Each row of this table is followed by its label. One hidden rule gives the labels. It looks at one to three of the table's principal directions, none of them among the few with the most spread.
"-1.52 -1.91 1.44 0.98 -0.67 1.21 -0.04 -0.12 0.99 -2.90 -1.31 1.13 1.82
 2.83 -0.68 0.68 -1.90 0.32 -1.31 -3.23 -1.26 -0.85 -2.87 -0.07 0.54 0.98
 -1.31 -1.12 1.66 -0.04 2.03 -0.98" J343
"0.50 1.18 0.20 -2.04 -0.89 0.77 -1.56 -0.82 -0.89 2.39 1.83 -0.42 -0.43
 -1.13 1.10 1.56 0.83 0.03 -1.67 3.89 0.69 1.75 -0.93 -0.64 1.00 -2.15
 -0.33 -0.88 -0.88 -0.74 -0.62 -2.17" J894
"0.54 -0.31 -0.01 -0.90 0.26 1.47 -0.16 1.39 0.15 -0.45 1.39 1.23 -0.64
 -0.42 0.97 -0.35 -0.05 0.26 -0.52 0.74 0.12 -0.09 -0.27 0.28 0.84 0.05
 0.02 -0.44 -0.46 0.47 0.29 -0.15" J596
"-1.82 0.34 1.04 2.82 -1.47 -0.64 0.51 0.53 1.58 -1.78 -1.42 -0.32 1.05
 0.37 -0.49 -0.49 -0.07 1.08 0.67 -3.11 -0.20 -0.59 -0.39 -0.11 -0.37 1.74
 -0.32 -0.72 1.40 -1.87 0.88 -0.25" J567
"-0.41 2.04 1.13 0.18 -0.28 0.27 -0.23 1.41 0.80 0.18 0.74 1.25 -1.84
 -0.75 1.04 -0.26 0.46 -0.41 -1.51 2.61 0.54 1.89 -1.21 -0.63 0.55 -1.28
 0.19 -0.83 0.25 -1.77 1.35 -1.89" J596
"0.94 0.21 -0.51 -3.02 1.19 2.01 0.76 1.04 -1.72 1.33 0.26 0.00 -1.40
 -1.23 -0.27 0.01 -0.14 -1.87 -0.66 2.32 1.23 -0.98 0.01 0.54 0.66 -1.18
 -0.68 0.18 -0.31 0.90 0.49 1.56" J596
"1.31 -0.65 -1.22 -0.86 1.53 -1.00 -0.70 -0.78 -0.50 -0.57 0.98 1.57 -0.29
 0.47 0.04 0.60 -0.28 -1.15 0.01 1.07 -0.39 0.09 -0.78 -0.50 -0.72 -1.07
 0.32 0.64 -0.10 2.69 0.85 0.67" J276
"-0.38 -1.03 0.84 1.18 1.05 1.04 0.19 0.54 1.71 -2.23 -0.35 1.38 -0.66
 0.63 0.72 0.80 -1.27 0.56 -1.35 0.47 -1.20 -0.96 -1.80 -0.38 -0.05 0.65
 -0.33 -0.97 0.91 -1.01 1.65 -1.77" J276
"0.30 -0.07 -0.62 0.82 0.63 -0.99 -0.93 0.01 1.21 -1.67 0.55 1.75 -0.83
 1.49 0.57 -0.60 0.03 -0.37 -0.47 0.44 -1.74 1.58 -1.88 0.00 -1.64 -0.43
 0.14 -0.10 -0.02 0.43 0.99 -0.82" J343
"0.00 -0.66 -0.34 -2.74 -0.14 2.42 2.22 0.91 -1.46 2.29 -0.36 -1.25 -1.17
 -2.02 -0.08 -1.52 0.22 -0.97 1.11 1.85 2.32 -1.14 2.18 1.52 0.84 0.26
 -0.29 0.79 -0.78 0.67 -0.81 0.95" J894
"1.44 -1.52 -2.02 -1.30 2.45 0.49 1.16 1.50 -1.58 1.12 0.18 -0.85 -1.00
 1.21 0.51 -1.93 0.94 -0.31 1.39 -0.88 1.24 -1.30 3.49 1.29 -0.95 1.05
 1.39 2.13 -1.32 1.02 -1.63 3.23" J567
"0.13 0.42 -0.08 1.09 -0.56 -0.38 0.64 0.84 0.76 0.28 -3.27 -0.49 -1.05
 0.16 -1.46 0.30 -0.05 0.45 -0.94 -0.03 0.14 0.84 0.64 -0.41 -2.42 0.89
 -1.32 0.07 -0.83 -3.81 -0.69 -0.75" J467
"1.01 -1.68 -1.59 -1.54 0.80 0.15 -1.06 -1.13 -1.41 0.21 1.98 -0.20 1.15
 2.35 0.48 -0.54 -0.06 -0.41 1.04 -1.54 -0.71 -0.92 0.41 1.22 -0.46 -0.08
 0.94 1.32 -0.36 3.03 -0.67 1.74" J567
"0.21 1.00 1.14 0.80 0.10 -2.49 -0.71 -1.74 -0.33 0.42 -0.20 -0.33 1.50
 0.02 -0.55 1.75 -0.04 -0.10 -0.43 -1.14 -0.41 0.95 -0.42 -1.31 0.83 -1.52
 0.16 0.16 0.33 1.08 -0.40 0.12" J467
"0.09 0.12 -0.90 0.24 0.15 -0.20 -0.58 -0.24 0.75 -0.85 1.12 0.44 -0.43
 0.09 0.74 -1.09 0.20 -0.11 0.58 0.29 -1.48 0.39 -0.84 0.67 -0.81 -0.08
 0.28 -0.11 0.02 1.10 0.19 0.16" J567
"0.10 -0.75 -1.60 -0.34 -0.74 1.01 0.52 0.95 -0.05 -0.56 -1.84 0.11 -0.17
 -0.38 -1.21 -0.71 -0.17 0.16 0.16 -0.69 0.46 -0.38 0.57 -0.06 -1.17 1.34
 -1.38 -0.25 -0.51 -0.35 -0.25 1.31" J596
"0.29 0.86 0.56 1.49 -0.58 -0.27 1.08 0.75 1.83 -0.97 -2.91 0.48 -1.53
 -0.93 -1.45 0.11 -1.09 -0.30 -0.65 -0.11 -0.49 -0.62 -0.23 -0.25 -2.50 0.73
 -1.13 -0.15 0.33 -2.41 1.19 -0.73" J276
"1.57 -1.38 -1.18 -0.54 -0.36 -1.12 -0.11 -1.09 -0.76 -0.03 -1.75 -0.05 1.43
 1.08 -1.80 0.51 -0.57 -0.16 0.14 -2.78 -0.02 -0.22 1.05 -0.51 -1.36 0.30
 -0.66 0.92 -0.90 2.20 -0.94 1.88" J596
"-0.31 1.48 -0.19 0.17 0.19 -0.18 -0.23 0.51 0.09 1.32 -0.17 -0.45 -1.63
 -0.12 0.65 -0.32 0.81 -0.05 -0.67 2.43 0.27 1.69 0.25 -0.14 -0.86 -0.71
 0.14 0.23 -0.41 -2.62 -0.52 -1.12" J567
"0.30 -1.88 -1.14 0.47 2.01 -0.13 0.64 0.56 0.51 -2.43 0.05 1.69 -0.45
 1.17 0.09 -0.98 -0.46 -0.67 0.81 -0.66 -0.58 -1.17 -0.46 0.16 -0.65 1.01
 0.62 0.31 0.52 2.17 1.51 1.22" J596
"-0.73 0.98 0.84 0.96 -1.45 -0.08 0.03 0.11 1.65 -0.75 -0.61 0.72 -0.58
 -1.20 -0.23 -0.05 -0.48 0.24 -0.24 0.74 -1.04 1.03 -1.55 0.25 -0.91 0.03
 -1.22 -0.70 0.16 -1.56 0.56 -1.93" J467
"-0.33 2.48 0.04 -1.13 0.82 0.44 -0.03 1.02 -0.63 2.63 1.41 -0.99 -2.50
 -1.50 1.79 -1.00 1.86 -0.58 -0.66 4.51 0.74 2.47 0.33 0.35 0.76 -1.93
 0.63 -0.06 -0.80 -2.00 -1.02 -0.86" J343
"-0.09 0.09 0.37 -0.66 -2.23 -0.33 -0.60 -1.85 -0.38 -0.06 0.99 -0.19 2.30
 -1.44 -0.79 0.51 -0.55 -0.10 1.12 -1.61 -0.24 -0.71 -0.60 0.06 1.33 -0.41
 -0.47 -0.45 0.50 3.19 0.08 0.61" J567
"-0.15 -0.59 -0.17 1.25 0.85 -0.81 -0.17 -0.18 0.92 -1.59 -0.08 0.74 0.22
 0.28 0.10 0.05 -0.16 0.52 0.21 -0.48 -1.49 0.42 -0.79 -0.18 -0.15 0.48
 -0.01 -0.33 -0.01 0.36 -0.08 -0.17" J276
"0.88 -0.13 -0.53 -2.53 -0.48 0.76 -1.33 -1.59 -1.00 -0.21 0.96 1.91 0.28
 -1.73 -1.30 2.73 -1.37 -1.72 -1.02 3.39 -0.18 -0.36 -3.01 -0.91 0.43 -1.84
 -1.78 -1.00 0.24 2.07 1.81 -0.95" J596
"0.43 -1.26 -0.27 -0.83 0.81 0.71 -0.02 0.11 -0.48 -0.95 0.46 1.05 0.42
 0.54 -0.09 0.62 -0.59 -0.51 -0.29 -0.21 0.36 -1.21 -0.69 -0.31 0.59 0.05
 -0.05 -0.18 0.42 1.68 1.16 0.59" J596
"-1.05 -0.14 -0.19 -0.32 -0.44 1.13 0.61 0.64 -0.32 0.94 0.27 -1.05 -0.44
 -0.03 0.52 -1.15 0.62 0.27 0.93 0.69 0.80 -0.18 0.86 1.20 -0.02 0.82
 0.13 0.32 -0.09 -1.60 -0.61 -0.38" J276
"-0.15 -0.56 -0.25 0.58 -0.03 1.41 0.57 0.72 1.32 -1.32 -0.47 0.23 -1.51
 0.60 -0.11 -1.47 -0.49 -0.28 0.14 0.72 -0.92 -1.16 -0.35 0.96 -1.17 1.41
 0.56 -0.60 0.33 -1.28 1.33 -0.91" J567
"0.21 -1.03 -0.49 -0.92 -0.41 0.21 -0.43 -0.19 -0.33 -0.96 0.89 1.46 1.11
 0.16 -0.23 -0.11 -0.55 -0.17 0.42 -0.99 -0.38 0.26 -0.83 0.18 0.63 -0.10
 -0.60 0.07 -0.18 2.69 0.17 0.66" J467
"0.83 -0.37 -0.10 0.03 1.83 -1.32 2.32 0.51 -1.05 1.47 -1.24 -1.74 -0.32
 -0.42 -0.56 -1.19 0.59 -0.57 2.21 -2.07 1.34 -1.64 3.70 1.22 -0.75 0.76
 1.03 2.44 -0.60 0.79 -1.65 3.00" J276
"-0.33 -0.45 0.82 0.34 -1.29 1.09 -0.63 -0.31 1.03 -0.45 0.13 0.41 0.03
 1.16 0.36 0.17 -0.80 0.78 -1.08 0.25 -0.74 0.37 -0.88 0.03 -0.04 0.36
 0.04 -0.68 0.09 -1.28 0.47 -2.51" J567
"-0.73 -1.07 -0.18 0.90 -0.06 1.54 1.01 2.71 0.72 -1.22 -1.10 0.31 -0.48
 0.20 0.05 -0.82 0.42 1.31 0.09 -1.05 0.94 -0.75 0.76 0.37 -0.30 2.47
 -0.59 -0.63 -0.32 -2.77 -0.01 0.06" J596
"-0.21 -0.01 1.03 0.01 -0.17 -1.58 -0.17 -0.73 -0.12 0.43 2.31 0.00 1.54
 -0.74 1.30 -0.28 1.00 0.65 1.51 -1.18 -0.22 1.33 0.11 0.77 1.65 -0.74
 0.56 0.50 -0.52 2.54 -1.41 0.00" J596
"0.56 -0.21 -1.05 -1.50 0.91 0.72 0.66 -0.31 -1.58 1.47 -0.70 -1.09 -0.72
 -0.51 -0.99 -0.11 -0.03 -1.08 0.36 1.64 0.91 -0.97 1.53 0.03 0.22 -0.10
 0.42 0.57 -0.39 0.24 -0.54 1.25" J276
"0.36 1.27 2.31 0.49 -0.05 -0.59 -1.29 -1.47 0.42 0.16 -0.47 0.17 0.24
 0.61 -0.55 3.15 -1.12 -0.25 -2.87 1.17 -1.09 0.50 -2.30 -1.58 0.64 -1.87
 -0.29 -1.12 0.73 -1.79 1.13 -2.64" J276
"-0.82 0.00 1.02 0.50 1.52 0.92 -0.14 0.97 0.78 -1.20 2.63 1.28 -0.79
 -0.31 2.24 -0.12 0.14 0.35 -0.21 1.89 -0.35 -0.29 -1.26 0.10 2.14 -0.17
 1.27 -0.86 0.90 0.03 1.30 -1.44" J276
"0.13 1.31 1.86 -0.24 -0.24 0.75 1.27 2.00 -0.29 1.55 -0.99 -0.82 -0.94
 -0.73 -0.13 -0.42 0.45 0.14 -0.93 -0.26 1.59 0.37 1.76 0.06 1.27 -0.09
 0.27 0.05 -0.60 -2.31 -0.71 0.04" J596
"0.12 0.22 -0.16 -0.11 -1.43 -0.60 0.26 -1.06 -0.91 1.11 -2.20 -1.68 1.66
 -0.90 -1.95 1.32 -0.40 0.28 0.26 -2.16 0.76 -0.91 1.09 -0.54 -0.51 0.24
 -1.50 0.35 -0.08 -0.21 -1.21 1.50" J567
"-0.12 0.39 -0.17 -0.13 -1.94 0.31 -0.62 -1.32 0.55 -0.16 -0.36 -0.25 0.42
 -1.24 -0.83 0.55 -0.40 0.03 -0.20 0.91 -0.70 0.08 -1.17 -0.36 -0.20 -0.11
 -0.87 -1.25 0.13 0.14 0.37 -1.07" J567
"-0.67 2.23 -0.22 -0.86 -0.72 0.36 0.41 0.98 -0.79 2.98 0.53 -2.22 -1.37
 -1.97 1.25 -1.54 2.52 0.14 0.19 2.55 1.74 2.08 1.54 0.33 0.85 -0.88
 0.36 -0.36 -0.97 -1.84 -1.77 0.10" J894
"-0.28 -1.05 -0.67 0.13 0.46 -0.03 -1.01 -0.65 0.04 -0.59 2.33 0.28 0.59
 1.78 1.54 -1.01 0.46 0.55 0.76 -0.25 -0.96 0.45 -0.24 0.61 0.57 0.21
 1.51 0.16 0.00 1.55 -0.26 -0.38" J276
"0.31 0.91 0.80 -1.36 1.75 1.45 0.56 1.62 -1.15 3.04 1.45 -1.75 -1.70
 -1.01 2.21 0.11 1.54 0.65 -0.81 2.88 1.62 0.27 2.05 0.63 1.64 -0.78
 0.98 0.38 -1.18 -2.59 -2.00 -0.48" J276
"-0.13 0.94 -0.32 1.93 -1.92 -1.64 2.05 1.33 0.70 0.35 -3.95 -1.41 -0.10
 -2.27 -2.49 -1.14 1.02 0.69 1.71 -2.44 1.67 0.00 2.97 -0.22 -2.02 2.25
 -1.03 0.25 -0.90 -2.46 -1.36 1.64" J467
"0.20 1.13 0.00 -0.83 -0.15 0.27 -1.34 -0.61 -0.28 1.31 1.77 0.08 -0.63
 -0.18 1.15 0.26 0.22 0.10 -0.86 2.57 -0.56 1.65 -0.46 -0.18 0.73 -1.52
 0.55 -0.09 -0.51 -0.30 -0.66 -1.47" J276
"-0.52 1.10 1.22 -0.39 -1.05 0.51 -0.40 -0.86 0.29 0.36 -1.29 0.60 -0.65
 -0.86 -1.05 2.01 -0.98 -0.79 -2.23 3.17 0.08 1.14 -2.28 -1.44 0.36 -1.41
 -1.34 -1.36 0.52 -1.94 1.45 -2.86" J343
"1.18 1.29 0.68 -2.49 0.47 -0.21 0.25 -0.18 -2.11 3.33 1.21 -0.97 -0.26
 -2.02 0.53 1.23 0.88 -0.95 -0.31 1.96 2.38 0.16 1.38 -0.22 1.40 -2.29
 0.17 0.89 -0.74 1.05 -0.99 0.77" J276
"0.63 0.50 -0.14 -0.71 -0.17 0.21 0.91 0.83 -0.02 0.75 -0.34 0.04 -1.27
 -1.60 -0.32 -0.56 0.35 -0.70 0.43 1.25 1.01 -0.23 0.79 0.44 -0.74 -0.01
 -0.19 0.26 -0.57 -0.24 0.14 0.24" J276
"1.37 0.91 -0.21 -1.24 0.04 0.87 0.05 1.50 -0.43 1.62 0.12 -0.12 -1.78
 -1.75 0.06 0.35 1.08 0.06 -1.01 2.95 1.39 0.64 1.14 -0.41 0.08 -0.30
 0.05 -0.60 -1.59 -1.97 -0.73 -0.59" J276
"-0.02 -1.11 0.14 2.08 -0.15 -0.10 -1.30 0.02 2.18 -3.10 -0.43 1.82 0.79
 1.49 0.35 1.08 -0.99 1.78 -1.66 -1.55 -2.31 0.56 -2.23 -1.18 -0.47 0.92
 -0.78 -1.51 0.23 -0.57 0.68 -1.59" J276
"-0.21 -0.16 0.51 1.47 0.31 -0.83 0.02 -0.08 0.91 -0.53 -0.94 -0.14 0.16
 1.41 0.37 -0.15 -0.07 0.85 -0.63 -1.42 -0.81 0.89 0.12 -0.38 -0.46 0.25
 0.24 0.14 0.01 -0.75 -0.47 -0.51" J894
"-0.86 -1.27 -0.69 0.56 0.48 0.46 1.66 0.18 -0.03 -0.65 -1.44 -1.09 0.06
 0.13 -0.70 -1.22 -0.15 -0.28 1.72 -1.34 0.50 -2.18 1.13 0.90 -0.69 1.81
 0.08 0.47 0.74 0.11 0.32 1.46" J567
"-1.56 -0.64 0.88 1.84 0.17 -0.45 0.55 -0.20 1.20 -1.09 -0.50 -0.13 0.37
 1.94 0.94 -0.52 -0.42 0.47 0.31 -1.78 -0.41 -0.38 -0.69 0.53 -0.92 0.68
 0.15 0.51 1.41 -0.84 0.94 -0.96" J894
"-0.25 0.23 -0.58 0.10 0.55 0.68 0.30 1.75 0.10 -0.51 0.11 0.96 -0.91
 -1.04 0.12 -0.13 -0.03 0.20 0.33 0.76 0.55 -0.52 0.20 0.18 -0.38 0.71
 -0.65 0.16 -0.02 -1.35 0.24 0.47" J596
"0.68 2.09 -0.05 -0.30 -0.11 -0.43 -1.56 0.04 0.45 0.74 1.67 0.87 -1.31
 -2.31 1.00 0.92 1.00 0.41 -1.41 4.23 -0.64 2.79 -1.10 -1.28 1.02 -1.77
 0.03 -1.45 -1.13 -0.87 -0.60 -1.94" J276
"0.09 2.13 0.96 1.17 1.05 -1.17 1.03 1.46 0.63 1.52 -0.99 -0.75 -2.01
 -1.66 0.73 -0.02 1.06 0.41 -0.45 1.58 0.77 1.29 1.52 -0.26 -0.67 -0.53
 0.16 0.61 -0.68 -3.24 -1.17 -0.53" J467
"-0.86 -0.45 0.53 -0.20 1.59 0.75 0.96 -0.21 -0.95 0.70 0.28 -1.47 -0.17
 1.43 0.58 -0.84 -0.09 -0.67 0.54 -0.24 0.44 -1.53 1.02 0.80 1.19 0.09
 1.62 0.80 1.04 0.12 0.20 0.75" J567
"-0.68 1.50 0.91 0.61 0.12 0.14 0.70 0.24 -0.13 1.55 -0.81 -1.84 -1.27
 0.00 -0.13 -0.46 0.48 -0.37 -0.12 1.28 0.65 -0.28 1.15 0.24 -0.02 -0.01
 1.11 0.13 0.42 -3.06 -0.06 -0.71" J276
"0.41 -2.70 -2.06 1.14 -0.74 -0.64 -1.37 -1.10 0.71 -3.60 -1.34 1.91 2.51
 1.96 -1.79 1.71 -1.65 0.70 0.14 -3.77 -1.34 -1.84 -1.96 -1.04 -2.49 1.86
 -1.91 -0.38 0.79 1.79 1.43 1.08" J276
"0.74 -1.45 -2.17 -1.75 -0.01 1.16 0.40 0.16 -1.89 0.17 -1.20 -0.53 0.99
 -0.24 -1.86 0.04 -0.45 -0.53 0.89 -1.54 1.05 -2.13 1.37 0.11 -0.31 1.07
 -1.08 0.51 -0.37 1.64 -0.58 3.34" J343
"-0.15 0.57 0.41 1.55 -1.08 -0.99 0.05 0.48 1.21 -0.24 -1.29 0.29 0.13
 -0.37 -0.12 0.31 -0.08 1.24 -0.27 -1.27 0.01 0.90 0.41 -0.51 -1.29 0.54
 -0.89 0.19 -0.31 -1.73 -0.61 -0.74" J276
"-1.63 -0.46 -0.60 1.82 0.77 -1.45 0.29 -0.86 0.79 -1.65 -0.76 0.49 0.18
 1.83 0.17 -1.54 -0.20 -0.39 0.88 -0.93 -1.13 1.14 -0.83 -0.22 -0.56 0.24
 0.61 0.47 1.21 1.11 0.83 0.16" J343
Which label does each new row get?
"0.31 -0.22 -0.66 0.28 -0.30 -0.67 0.27 -0.52 0.49 -0.22 -1.28 -0.38 -0.13
 0.58 -0.57 -0.97 0.03 -0.24 0.21 -0.92 -0.90 0.74 0.05 0.36 -1.50 0.13
 -0.37 0.28 -0.44 0.58 -0.47 0.52" ~ J894
"-0.14 0.44 1.05 0.27 1.75 -0.42 0.01 0.53 0.20 -0.67 0.35 1.80 -0.83
 -0.49 0.32 1.44 -0.59 -0.45 -1.14 2.11 -0.11 0.70 -1.34 -1.04 1.11 -1.06
 -0.08 -0.19 0.39 -0.54 1.03 -1.21" ~ J596
"-0.12 0.74 0.73 1.63 -1.14 -1.58 -0.24 0.45 1.00 -1.03 -1.06 0.71 0.81
 0.11 -0.61 0.28 0.11 0.66 -0.34 -2.41 -0.16 1.07 -0.41 -0.84 -0.58 0.22
 -0.67 -0.33 0.10 -0.52 0.17 0.08" ~ J596
"0.29 -1.81 -1.74 -2.03 0.97 0.94 0.35 -0.67 -2.10 0.96 -0.61 -0.75 0.68
 -0.25 -0.96 1.08 -0.16 -0.52 0.54 0.86 1.24 -1.42 0.76 -0.03 0.10 0.29
 -0.97 0.59 -0.44 1.03 -0.80 1.55" ~ J276
"0.43 -1.23 -1.19 -1.03 0.58 0.30 -1.52 -1.54 -0.76 -1.38 1.11 1.05 1.17
 1.47 -0.39 0.69 -0.76 -0.82 -0.55 0.06 -1.41 -0.16 -2.04 -0.68 0.87 -0.73
 0.09 -0.74 0.50 3.18 1.02 0.66" ~ J343
"0.04 -0.77 0.75 -0.31 -0.29 0.17 0.07 -0.78 0.10 -1.51 -1.06 1.34 0.79
 -0.11 -1.84 1.78 -1.70 -1.07 -0.56 -0.24 -0.54 -1.18 -2.16 -0.40 -0.03 -0.12
 -1.40 -0.61 0.85 0.73 1.88 -0.52" ~ J596
"1.12 0.61 -0.72 0.41 0.89 -0.65 -0.82 0.84 0.71 -1.76 0.54 1.98 -0.72
 -0.31 -0.03 0.14 -0.15 -0.43 -0.69 0.16 -1.14 0.37 -1.30 -0.75 -0.60 -0.48
 -0.14 -0.56 -0.01 1.06 1.12 0.85" ~ J596
"0.78 0.73 0.04 -0.71 -0.17 0.76 0.08 0.80 0.01 1.43 1.71 -0.91 -0.71
 -1.63 1.47 -1.07 1.00 0.89 0.50 0.70 0.18 0.11 1.74 0.90 0.88 -0.04
 0.90 0.07 -1.15 0.15 -1.72 0.28" ~ J276
"1.58 0.71 0.65 -0.51 -2.00 -2.18 -1.91 -2.71 -0.52 0.55 0.27 0.63 2.34
 -0.88 -1.68 3.22 -0.90 -0.16 -0.62 -1.01 -0.34 0.35 -1.03 -1.53 -0.14 -1.69
 -0.96 -0.08 -0.23 2.08 -0.06 -0.51" ~ J276
"-0.28 0.34 1.65 0.19 -0.20 -0.72 -1.12 -1.33 0.48 -1.44 -0.25 1.99 0.89
 0.74 -0.63 2.59 -1.51 -0.89 -2.29 0.42 -0.96 0.93 -3.73 -1.68 0.76 -1.92
 -1.19 -1.12 1.32 0.81 2.38 -1.90" ~ J596
"-0.93 1.30 1.30 -0.57 -1.13 0.43 1.24 0.38 -0.22 1.36 -0.84 -1.13 -0.47
 -1.65 -0.43 -0.70 0.56 -0.70 0.11 0.85 1.03 0.77 0.07 0.52 0.93 -0.58
 -0.59 -0.43 0.04 -0.88 -0.12 -0.35" ~ J343
"-0.49 0.87 0.90 0.54 -0.43 -0.26 1.23 0.53 -0.34 1.77 -2.23 -1.87 -0.39
 -0.16 -0.73 -0.10 0.51 0.24 -0.23 -0.45 1.46 0.25 1.94 -0.14 -0.28 0.35
 -0.08 0.52 -0.28 -2.85 -1.09 -0.01" ~ J343
"-0.92 0.78 -0.64 -0.57 0.39 1.67 1.70 1.87 -0.22 1.38 -0.71 -1.41 -2.25
 -0.99 0.71 -2.58 1.04 -0.38 0.56 1.81 1.23 0.17 1.68 1.13 -0.10 0.53
 0.25 0.28 -0.26 -1.83 -0.60 0.73" ~ J894
"-0.42 -2.17 -0.69 0.60 0.31 1.49 1.32 1.19 0.31 -1.53 -1.78 -0.21 0.00
 2.67 -0.71 -1.76 -0.90 0.02 0.75 -3.19 0.07 -2.38 1.04 1.25 -1.56 2.56
 0.16 0.79 0.61 -0.58 0.78 1.37" ~ J343
"-0.50 0.90 0.94 1.71 0.20 -1.52 0.62 0.62 0.44 0.07 -0.46 -0.45 0.11
 -0.04 0.03 -0.32 0.52 0.46 0.86 -1.62 0.37 0.04 1.13 0.13 -0.32 0.48
 0.62 0.73 0.27 -1.34 -0.41 0.35" ~ J596
"-1.11 -1.12 0.33 0.59 0.63 -0.67 0.21 -2.28 -0.59 -0.29 -0.12 -1.46 1.77
 1.78 -0.27 0.11 -0.63 -0.44 1.10 -1.97 -0.74 -1.55 -0.19 0.38 0.64 0.13
 0.88 0.59 1.50 1.76 0.32 0.73" ~ J567
"-0.73 -0.06 0.02 0.25 0.21 1.22 -0.09 0.22 0.83 -0.92 0.13 0.25 -0.85
 0.71 0.70 -0.62 -0.41 -0.20 -0.71 0.89 -0.90 -0.20 -1.42 0.31 -0.17 0.06
 -0.02 -0.74 0.81 -0.63 1.21 -0.88" ~ J894
"0.67 -0.35 -1.15 -0.05 -1.09 -0.57 0.44 0.01 -0.13 -0.70 -1.82 0.60 0.53
 -1.38 -2.35 -0.07 -0.41 -0.29 0.91 -1.02 0.29 -0.26 0.77 -0.59 -0.73 1.00
 -0.98 -0.08 -0.63 1.04 -0.18 1.48" ~ J596
"0.71 0.36 -0.33 -1.47 0.68 -0.50 -0.21 -1.31 -0.70 0.48 0.61 0.53 -0.30
 -1.07 -0.34 0.10 -0.17 -1.42 -0.16 2.12 -0.78 1.25 -0.88 -0.32 1.04 -1.84
 0.04 -0.10 -0.43 2.81 -0.07 0.28" ~ J343
"1.27 0.53 -1.86 -2.45 1.81 -0.11 -0.32 -1.18 -2.09 2.22 1.91 -0.69 -1.12
 -1.00 0.53 -0.78 0.70 -1.67 0.82 3.34 0.30 0.33 1.37 0.14 0.89 -1.88
 1.59 1.08 -0.75 3.03 -0.97 1.76" ~ J567
"0.23 0.16 1.02 -1.77 0.16 0.57 -0.33 -2.14 -1.12 1.96 1.40 -1.54 0.50
 -0.53 0.48 1.21 -0.34 -0.74 -0.28 1.70 -0.26 -0.68 -0.44 0.55 1.48 -1.72
 0.41 0.08 0.22 1.31 -0.39 -0.84" ~ J567
"0.17 -0.99 -1.06 -0.13 -0.12 1.57 0.69 1.14 -0.17 -0.03 -1.28 -0.78 -0.46
 0.70 -0.52 -0.63 -0.25 0.35 0.28 -1.04 0.84 -2.11 1.45 0.59 -1.45 1.83
 -0.23 0.35 -0.03 -1.58 0.01 1.04" ~ J567
"0.85 0.49 -2.17 -1.29 -1.26 -1.23 -1.06 -1.50 -1.79 1.42 0.15 -0.68 1.42
 -1.41 -1.43 0.64 0.53 -0.34 1.30 -0.19 0.76 0.23 1.09 -0.61 -0.56 -0.53
 -0.69 0.65 -0.78 2.04 -1.41 2.20" ~ J276
"0.26 0.51 1.47 -0.84 -1.29 -0.38 0.31 -1.60 -0.44 1.05 -0.76 -0.70 1.36
 -1.84 -0.81 2.03 -0.78 -0.39 -0.60 -0.46 0.82 -0.70 -0.51 -0.78 0.95 -1.34
 -1.27 -0.29 0.52 1.48 0.23 -0.13" ~ J276
"0.34 0.79 -0.34 -1.07 -0.43 -0.63 -0.70 -0.41 -0.43 0.89 2.29 0.04 0.06
 -0.24 1.15 -1.62 1.16 -0.37 0.80 0.37 -0.52 2.09 -0.01 0.87 0.78 -1.34
 0.82 0.31 -0.82 2.49 -1.00 0.48" ~ J343
"1.75 -1.20 -0.75 -1.41 -0.62 1.89 -1.11 0.42 0.06 -0.85 0.37 1.44 -0.13
 0.03 -0.80 1.44 -1.10 0.18 -1.27 0.73 -0.35 -1.40 -0.85 -0.23 -0.72 0.60
 -0.86 -0.91 -0.76 -0.16 0.75 -0.67" ~ J276
"-0.74 -0.07 0.23 0.28 2.06 -1.21 1.01 0.44 -0.90 0.00 1.53 -0.14 0.57
 0.04 1.12 -1.51 0.86 -0.41 2.03 -1.47 0.42 -0.03 1.24 0.75 1.92 -0.26
 1.51 1.33 0.46 2.63 -0.64 2.34" ~ J596
